The rows of D fall into 3 groups, which share some directions, and each row is roughly a mix of its group's hidden directions, except one row that fits no group.
D, 114 rows:
[[  5 -10  27  13  14   8   5  21 -17  -9   4]
 [ 25  17  -3  -1 -11   6  11  -8 -11 -10  27]
 [-18   2   5  22 -17  -6  10   9   7  10 -26]
 [-15 -14  20  -7  18  18  -6  -4  15   5  19]
 [ 22  28 -26 -12   2  -6   0   5  -3  -5   2]
 [  1  -1  -9   8   4  19  -3  21 -26  -6 -22]
 [  4  -6  10   9   0  -4  21  19  26   6  21]
 [  2  -3  -1  26 -13  -4 -16 -15 -19 -22  -5]
 [ 16  11 -16  -6  -7  26   4  12  -1  18  17]
 [ -7  16 -14   8  27   8   6   6   2  13 -25]
 [  4 -21 -24  12  18 -12 -14  -1  15  12  -4]
 [ 23  -4 -14  19  11  13  17  15  14  -6   6]
 [  2  -3  10 -29  -4   0   5  -5  12   4 -32]
 [  7 -27   8  -4  -4  -8  -6  -6 -33  11   1]
 [  4  20 -24  10 -12   4   4  11   9  -5  27]
 [ -5 -23  15   6   5   3  -1 -16  31   4   9]
 [-18 -11  10  14 -15   3  14  -7  19   5  24]
 [-21 -15 -11   6   7   5  -9  14  -5   8 -31]
 [-22  -5   0  25 -11   3  -8  19 -12  -6 -18]
 [  8  17  -7  24  -9  25 -10   4 -18  -4  10]
 [ -5  -9  15   2 -10 -31  10 -17  -8 -17   8]
 [ -2 -19  -2  16   3  22   1  26  12  14 -10]
 [  5   4  10 -12  18 -19  16  -5   8  -4  29]
 [  6  20  -2  18   9 -29  -7 -13   8 -14   5]
 [-24 -12  16 -12   4  26   9  -9  13  -1  -8]
 [-11 -20  20 -11   7   7 -17 -13 -23   8   0]
 [ 22  23 -17 -13  -1 -16  -6   4 -21   0  -2]
 [ -9 -10  13 -13   0  -6 -11  10 -24   5 -28]
 [ -5 -21   8   3  19  -8 -22   1  -1  -2 -26]
 [  6 -27   7   2 -21 -14  -4   5 -23 -11  -6]
 [ 30  -2   2 -13  -9 -23 -17   0  -9   6  12]
 [ -2  22   4  -4  -6  23  11  14  -6   2  28]
 [ 15 -13  -8  -6 -17   5  -7   5 -34  13   7]
 [ -5 -15   0  -4 -14 -16 -17  -5 -18 -12 -26]
 [ -6   2  16  16 -14 -13  -1 -13 -24 -23   6]
 [ 20   0  -6  -6  17  -1   1   0 -23  30   3]
 [ -9 -26  11 -20  10  -6  -8 -13   9   2 -22]
 [  3 -21   4 -12  -4 -13 -11 -21 -12 -21  17]
 [-23  16  19   8  18  13  10   6   8  -2 -18]
 [-18  12   1 -11   4   8  13   6  22  26  12]
 [-14 -16  23   9 -20 -11   9  -5  16   7  16]
 [ -9 -11  15  11   3  22   4   0  29  -2  17]
 [ 12   0 -15  -4  15  -2  -7  -4 -32  13 -18]
 [ -6 -16  18 -35   3  -3   8  -7   9   7 -11]
 [-20 -25   2  -1 -10  29   6  -5  12   6  -3]
 [-10  -9  15 -20  14  -6  -5 -15  28   7  -7]
 [ 22   8  10 -10  22 -11  -3 -23   0 -13  11]
 [-17 -16 -16  16  -2 -18  -8  11  15  19 -11]
 [ -9 -15  11  29  -7  16   9  10   6   9 -18]
 [ 11 -17  21  -5  -1  16  -5 -21 -18   6 -16]
 [ -2 -11  -3   4  26  -6  -8  20   2   9 -27]
 [  3 -14   5  -8  14  15 -19 -16   5 -13 -26]
 [-18  -2 -20  -1  17   5 -13  25  11   8  12]
 [ 35  15  -9  -5   3 -13  -5  -4 -16  -5  11]
 [ 24  21  -3  -7   8 -10   4 -22   0 -11  18]
 [ 12 -11  24 -14   4  -6  23 -22   6   9   3]
 [-16 -32  -1   9 -13  -2 -15  -9  -8  -7 -16]
 [-21 -14   9  14   0 -13   3 -22  -5  20 -13]
 [ -2  25 -11   4   5  23   2  25   4   9  14]
 [ 23  25  -5  13  -4 -11  11  16   8   1  18]
 [ 11 -12 -19   2  11   2  -6   3 -18  31 -14]
 [ -2   2  -8  12 -12   2   0  36 -19   8  -9]
 [ 12   7  -3   5  -2   8   7  -4  12 -39  13]
 [  2  30 -15   5  -7  11   8  22   5   1  17]
 [-12  -7  21  21 -12  19  -1  -9 -12  -2 -20]
 [  9  19 -24   1 -11  17   4  10 -22  -6 -11]
 [  4  17   0   3  -6  -7  24  -5  15  -7  31]
 [ 36   1  19  -3   6 -11 -14   7   9  -4   6]
 [ 23  -5  13   0 -21   5   1  -1 -11  -3  29]
 [  6 -10   1 -15   5   6 -20  -7 -32  17  -6]
 [  1 -16  16  10  -4 -12  -8  -9 -34  -3 -10]
 [ 20   4  26   7   0  11  18   0  -7 -10  21]
 [ 11  11   6  11  -5   4   8  14 -35  13  11]
 [-16 -18   5  -3   6  11 -12  13 -17   1 -29]
 [ -7  23 -25 -21  -4  -6  -2  -3   8   8 -19]
 [ -5   5 -10   2   1  -9   8 -10  34 -14  21]
 [ 17  -8  17 -11  22  -1  -4 -18  24  -3   4]
 [  1 -15  14 -16  19  -4  -4 -32   6  -4   8]
 [-25 -10   1   2  24   4  -2 -13  24  11   3]
 [ -5  15  14 -16   6  27  -8  11  16   4  17]
 [  4   6  -3   7 -14  -6  15 -12  22   6  31]
 [  9  19 -13 -10  21 -10  -3 -24  15  -8  -9]
 [  3  18 -15  -4  -8 -19 -12  24  -6   8 -20]
 [ 14  25  -4 -12 -13 -20   7  16 -12  14  -3]
 [  9  -1 -28   4 -22  -6  -2  -7   9 -11  24]
 [ 13  -9   2 -11 -15 -34  15  -3 -12   5  -8]
 [ 21  -8   0  -4 -12   3   7   3 -31  19  11]
 [-21  -8  -7 -14   7   1  -7  10  12  15 -30]
 [-18 -10  -5   6 -12  -8   6   3  31  21   7]
 [ 14 -28  -4 -11   0 -19  -5  -9 -11   1  23]
 [ 21  30  -5   3  -5 -19   1  -6  -9 -11  16]
 [  9   5   4  15  -4   5  19  -5  26 -11  25]
 [-15  -9  -2  -7   1  17 -22 -15   9 -27   1]
 [-15  15 -16  18   7  -2 -13  29  -7  -3   3]
 [-24  -1  -7   5  27   3  -2 -10   5  16 -21]
 [ -9 -20 -20  22   2  11 -12   3   4   2 -24]
 [ -2 -11   9   6  10  17 -21 -13   0  -2 -31]
 [ 14   1  17  12  -8  20   0 -10 -31   2   5]
 [  1  -6   6   9   3  32   0   2  25  -9  17]
 [ -7 -16   5   9 -10   9  -6  30 -23   5 -12]
 [  3   7 -26  18 -12 -16  -4  -5  15 -17  13]
 [  7  -5  12  -9  -7  29 -11  -4 -25   8 -13]
 [ 25  -4   3  -6  -4   8   0 -25  21  -4  20]
 [ -2  -3  -6 -19  -4 -31  -7 -22 -12  -5  11]
 [ -3  25 -17  26  -6   1  -5  15  -3 -12  12]
 [-17 -17  13   9   6  -6  10   7  16  30   3]
 [-27 -15  15   4   6  13 -14 -20  -4   4 -12]
 [-21 -18  26   2  -8   2  -1 -10  15  12  15]
 [ -2 -10  10  -3 -12  -8 -14  -7 -22 -11 -31]
 [  3 -20  -3  -9   6  -7   2 -25  32  -2  -3]
 [ 16  21  -3  14  -7   7  20  22  13  14   1]
 [  4   9  -2  11  23 -20   2 -24  17  -9   9]
 [ -6 -35   6   6  10  21 -10  -6   8   4  11]
 [ 29  14  -5   0 -14 -19  14  -3 -12  -1  15]]
Here is one row of each group, with its name. Which group are the others in?
[  1   6   6 -19  31 -22  -4 -11  -9  -2  -7]
<59>
[ -9 -11  26  12   0  -4   6 -24 -18 -13  -3]
<121>
[ 12 -20   3   4 -12   2   1 -30  -6  -7  23]
<113>

[  5   7  -7   2  -8   6  23 -10 -16  -1  33]
<59>
[ 17  13  -2 -14   8   2   5  -7  13  -5  35]
<121>
[-10 -33   4 -10  -1  -5 -21 -12 -13  -4 -10]
<113>
[-11 -11   3   2 -19   5  -3  33 -15  13  -9]
<59>
[ -1  21 -16   6 -13  18   0  11   0  -8  29]
<113>
[ 27  21  -5  -5  -4  -7   7  -9 -12  -8  24]
<59>
[ -3 -17  -9  -6   7  15 -25  -9  12   0 -26]
<113>
[ -5  15 -13 -10  30  21 -10 -10  12   0   3]
<121>
[-10 -18  -4   0   2  11 -10  10 -32  -1 -19]
<59>
[ 4 24 -7 20 -2 28 -2  8 -2 -3 18]
<113>
[-10 -25  24  -2  21   2  -7 -18   8  -6  -3]
<59>
